In the rows, zero is written as 128.
Rotation paths and how fast each direction turns (degrees per step):
Each turn is a multiple of 5 degrees from 10 to 175, or 0.
Each row of a path follows its step; steps can be skipped.
Rotation 1:
step 0: [120 127 131 124 132 134 123 131 128 130 121 125 123 128 136 136 124 127
 139 120 125 131 135 122 138 132 129 122 128 123 128 118 124 142 121 127
 129 133]
step 1: [125 131 122 122 131 122 119 130 123 130 135 134 113 129 126 122 133 131
 114 132 131 136 127 134 129 131 131 126 123 118 128 132 132 133 124 131
 129 137]
step 2: [129 134 127 127 122 123 125 121 131 130 127 128 127 134 123 127 140 121
 138 131 126 132 134 134 137 121 137 129 133 126 130 123 137 119 131 130
 116 121]
step 3: [129 132 135 133 130 130 125 123 134 130 122 140 139 129 139 125 127 120
 129 135 128 132 127 129 122 128 128 124 121 135 130 135 131 132 142 136
 132 133]
step 4: [129 124 135 124 123 134 136 135 136 128 117 126 130 124 121 132 131 128
 133 126 140 134 125 135 132 122 122 126 122 124 135 133 118 123 122 128
 133 133]
step 5: [129 129 123 135 135 133 122 130 130 123 135 120 130 117 121 126 129 124
 122 127 142 131 135 131 117 127 138 129 133 136 123 124 130 130 126 126
 132 129]
step 6: [127 127 126 119 120 127 132 132 126 126 126 128 132 142 119 129 133 129
 121 129 128 117 125 129 121 121 121 132 131 138 128 122 133 135 132 118
 122 125]
step 7: [128 132 127 127 132 138 125 131 118 128 129 135 135 127 135 131 124 129
 139 130 132 126 128 126 136 139 114 130 137 130 125 126 136 127 128 124
 135 125]
step 8: [123 123 125 141 124 128 130 131 123 133 126 139 121 127 130 129 132 141
 125 127 129 118 122 129 129 129 133 119 121 121 131 122 126 127 123 124
 137 131]
step 9: [120 124 122 121 132 123 125 126 126 130 127 120 125 133 126 122 130 122
 130 128 129 134 125 123 134 139 141 128 135 129 137 114 120 126 127 133
 130 124]
step 10: [135 139 132 121 118 126 126 128 130 126 128 130 123 129 136 124 126 121
 124 135 125 127 134 123 128 129 135 136 117 120 129 126 135 143 132 127
 129 125]
[126 129 128 129 125 130 129 129 127 127 126 129 129 126 127 129 127 132
 130 128 129 130 128 128 129 131 127 128 127 128 126 131 128 131 126 132
 127 130] | 100
[130 129 131 125 129 131 128 132 127 128 128 130 130 127 131 129 128 127
 129 129 125 127 129 127 130 125 126 128 128 127 127 128 125 129 130 128
 130 130] | 100
Rotation 2:
step 0: [128 133 130 134 129 133 126 129 128 123 134 128 125 129 133 124 123 122
 119 124 142 128 127 129 125 127 121 124 126 129 121 126 121 131 136 128
 128 129]
step 1: [130 129 127 128 126 126 123 129 128 122 134 127 131 136 131 122 122 121
 125 124 126 131 124 128 125 134 118 124 122 123 116 119 124 132 129 131
 124 129]
step 2: [120 130 128 122 128 125 127 131 131 129 133 127 131 129 133 123 125 119
 136 124 123 134 129 125 129 128 117 132 122 122 124 123 127 128 118 126
 124 126]
step 3: [126 131 129 122 134 129 124 123 131 127 132 127 125 125 133 130 124 123
 133 128 131 135 133 127 132 127 116 134 134 127 134 125 131 131 118 121
 129 134]
step 4: [129 135 123 126 135 128 125 119 124 127 124 130 125 128 129 129 123 137
 121 129 129 129 135 125 127 132 114 130 133 131 134 124 129 128 122 124
 127 132]
step 5: [121 139 126 131 133 124 128 128 122 130 123 128 125 118 131 125 123 138
 126 129 128 125 133 124 126 133 119 128 128 134 121 127 128 123 131 128
 121 125]
step 6: [126 127 132 139 135 124 123 130 123 130 127 116 120 123 136 124 127 127
 129 129 130 129 130 130 126 132 126 129 128 133 117 131 132 128 130 130
 120 128]
step 7: [133 121 134 133 133 119 123 123 129 132 125 119 124 133 134 121 127 122
 123 130 129 128 126 129 125 123 119 129 127 124 123 130 134 128 128 129
 125 121]
step 8: [129 126 132 122 123 123 124 118 131 130 131 129 129 128 135 124 123 125
 128 123 128 124 125 131 125 116 120 124 133 127 126 124 137 123 128 130
 126 121]
step 9: [127 126 126 127 122 131 127 122 129 126 140 127 125 130 133 125 128 132
 133 120 134 127 131 128 130 120 122 122 132 136 129 120 132 126 126 120
 120 124]
step 10: [129 127 127 134 130 132 128 132 129 130 136 132 128 131 131 128 126 134
 126 130 131 139 129 122 134 128 119 122 128 134 131 120 130 129 131 119
 121 121]
[125 126 126 124 127 127 131 128 127 126 132 127 128 132 129 128 128 127
 130 130 128 128 125 127 129 128 126 128 129 129 130 127 131 128 128 130
 130 127] | 55
[127 128 131 129 129 128 128 129 131 128 128 127 125 129 129 129 126 127
 127 130 126 132 130 129 126 123 128 130 129 126 131 130 128 128 127 130
 131 128] | 85
[124 128 125 127 129 129 126 125 130 129 127 131 126 128 127 125 129 128
 130 131 126 130 127 128 129 130 128 130 127 129 129 128 125 131 128 127
 127 130] | 40
[124 131 130 130 129 125 128 129 127 129 128 129 127 129 129 131 128 131
 127 128 128 127 129 126 128 133 129 127 129 130 131 130 130 130 129 127
 130 127] | 55
Rotation 3:
step 0: [135 129 123 123 128 127 123 130 125 124 131 129 118 133 122 128 140 131
 127 127 120 133 126 127 136 123 131 127 124 131 122 129 129 126 135 128
 129 116]
step 1: [124 128 120 125 128 130 127 131 130 126 134 122 126 129 125 132 123 125
 122 133 119 130 119 117 127 124 137 129 125 129 133 127 130 127 127 129
 118 118]
step 2: [136 127 127 126 132 122 139 124 132 127 134 124 130 128 131 130 125 134
 120 133 129 134 124 125 131 125 122 126 136 129 122 124 129 120 123 130
 122 119]
step 3: [133 129 122 128 135 130 136 128 128 131 126 131 126 137 131 131 136 133
 118 133 128 131 127 131 127 119 131 123 126 134 127 127 133 125 139 120
 131 123]
step 4: [121 137 129 126 131 128 134 136 127 133 135 125 123 131 125 131 138 135
 123 126 125 123 130 119 126 129 132 134 126 130 132 128 131 126 130 122
 119 119]
step 5: [128 120 129 120 127 118 131 124 135 119 137 121 120 131 125 126 130 131
 119 127 128 125 129 126 130 128 132 131 133 125 122 129 129 123 134 128
 120 123]
step 6: [131 122 126 129 131 130 132 125 123 131 132 121 123 132 131 129 125 135
 120 125 119 132 126 136 131 117 133 123 124 130 130 121 132 127 134 136
 122 123]
step 7: [131 135 126 118 134 130 133 130 123 133 133 124 127 130 119 133 129 134
 131 124 126 138 126 124 128 123 127 127 124 135 122 134 127 127 130 128
 123 116]
step 8: [131 131 121 130 131 124 126 128 138 123 141 126 124 131 119 128 133 127
 119 138 126 129 125 121 125 124 128 126 126 129 125 128 127 131 134 126
 128 118]
step 9: [133 125 124 128 128 126 130 133 130 127 130 127 126 132 134 132 133 133
 118 133 128 127 122 125 133 128 132 127 125 133 129 114 133 122 121 133
 118 120]
step 10: [132 132 126 118 137 129 136 130 123 123 124 125 131 133 131 129 128 133
 120 131 126 132 131 124 129 122 132 128 135 129 125 132 131 118 134 125
 119 125]
[130 128 128 129 131 130 131 128 130 132 127 128 130 124 127 128 129 130
 129 127 126 129 130 129 126 126 129 129 127 131 125 128 126 128 129 127
 131 129] | 90
[126 131 125 129 127 132 128 131 125 125 127 128 127 127 125 130 129 128
 129 125 128 130 128 128 128 127 129 129 131 130 130 131 130 126 128 127
 129 128] | 110
[127 132 127 125 128 128 126 129 128 130 126 128 130 129 130 128 127 127
 128 127 124 130 128 127 128 131 127 129 127 128 129 130 125 130 132 126
 125 127] | 110
Rotation 4:
step 0: [127 126 121 140 126 120 122 123 123 129 133 130 125 129 120 118 129 126
 125 126 125 138 136 129 127 128 134 130 127 123 120 125 128 128 135 123
 126 124]
step 1: [121 130 124 130 127 120 128 123 126 129 126 124 125 132 123 120 121 125
 124 125 132 129 112 127 125 127 125 120 134 120 131 126 135 136 132 125
 123 128]
step 2: [127 124 124 131 122 128 130 128 127 133 116 124 120 131 132 124 131 131
 126 127 134 126 121 128 134 132 121 123 128 134 128 124 131 129 127 137
 130 113]
step 3: [125 130 130 135 129 119 122 129 126 132 131 127 126 120 132 126 138 134
 134 137 135 131 130 135 134 134 131 120 128 135 134 131 128 132 123 132
 130 129]
step 4: [135 129 131 123 127 123 124 131 127 129 130 126 125 131 121 126 126 136
 137 125 137 123 131 135 132 130 141 131 123 128 134 132 133 132 137 124
 130 128]
step 5: [141 125 128 131 128 126 125 131 119 135 123 128 127 126 126 127 130 123
 131 124 130 132 128 126 129 131 128 127 131 118 120 131 131 128 133 114
 138 124]
step 6: [128 133 128 132 129 131 130 131 126 123 126 129 133 127 129 116 129 131
 132 125 132 130 126 123 124 143 116 122 135 122 128 121 129 131 132 122
 124 129]
step 7: [128 120 118 127 122 132 129 123 126 127 127 125 134 132 133 121 132 136
 127 121 130 135 132 134 127 132 131 123 134 132 124 127 128 136 133 136
 122 123]
step 8: [126 127 127 130 128 125 126 121 128 124 129 117 123 128 133 120 126 121
 135 130 131 134 128 143 134 123 131 119 131 125 125 136 131 126 125 132
 128 131]
step 9: [128 136 126 134 133 126 132 129 123 127 127 120 126 134 119 124 125 123
 137 131 134 128 127 123 131 129 131 129 125 134 130 135 138 124 135 134
 131 120]
step 10: [130 124 125 139 131 126 122 127 122 139 129 132 130 123 131 134 125 132
 128 131 139 127 132 122 124 126 125 125 131 124 130 130 141 128 135 130
 130 123]
[131 125 130 130 127 128 127 126 130 127 132 130 128 129 127 126 128 132
 129 128 127 128 131 131 129 126 128 126 127 129 129 129 125 129 126 130
 126 128] | 90
[125 127 125 128 129 127 125 128 129 128 129 129 130 124 130 128 128 130
 129 129 128 129 131 128 127 130 126 130 127 130 129 127 127 128 132 130
 129 128] | 100
Rotation 5:
step 0: [124 125 133 134 129 123 125 123 131 128 135 129 125 127 124 125 133 111
 129 129 119 136 138 129 122 125 126 119 123 130 135 132 128 132 131 127
 130 134]
step 1: [133 134 128 139 139 130 137 127 132 124 126 129 128 133 130 130 122 123
 141 138 119 131 135 130 135 133 128 126 128 130 133 126 127 133 127 131
 132 131]
step 2: [131 126 138 140 139 137 121 125 130 132 130 136 132 130 131 123 128 127
 129 137 124 135 126 130 120 124 129 123 125 122 127 122 125 129 128 120
 131 122]
step 3: [133 126 129 132 139 126 128 125 136 119 118 131 123 124 131 123 133 129
 123 125 117 131 130 131 120 127 128 130 135 126 130 124 128 137 122 129
 134 137]
step 4: [123 126 134 127 131 130 127 127 138 130 127 132 129 135 136 130 130 123
 133 132 127 134 123 135 124 125 123 119 130 126 128 133 135 131 118 140
 138 126]
step 5: [122 128 119 131 136 131 125 123 135 130 123 138 128 129 130 133 139 126
 127 138 121 139 128 127 131 130 127 133 132 126 125 121 137 130 130 133
 123 125]
step 6: [122 120 134 133 129 130 119 130 132 133 130 134 120 128 126 134 131 123
 117 131 124 136 134 136 131 128 122 124 121 136 127 127 131 136 127 126
 133 134]
step 7: [119 137 126 134 135 129 136 130 138 126 128 131 130 128 126 129 123 120
 132 132 124 133 134 133 129 130 128 133 131 128 121 137 130 141 131 125
 134 133]
step 8: [131 125 126 139 128 133 127 133 130 135 128 138 130 130 128 121 129 115
 128 137 119 132 127 132 127 130 132 124 118 119 133 134 128 132 129 129
 127 124]
step 9: [132 125 128 131 142 123 132 123 133 129 126 134 118 123 126 129 133 126
 134 133 125 132 139 131 125 129 129 131 123 120 134 122 119 139 126 128
 130 130]
step 10: [133 132 136 134 136 136 133 131 132 126 122 128 129 130 132 128 134 126
 128 134 131 133 130 141 125 122 123 117 128 133 127 133 121 133 121 132
 131 124]
[129 128 131 129 130 131 127 129 127 128 128 128 126 127 128 130 129 133
 125 129 129 129 129 130 129 127 127 129 128 130 125 125 125 129 130 125
 128 127] | 95
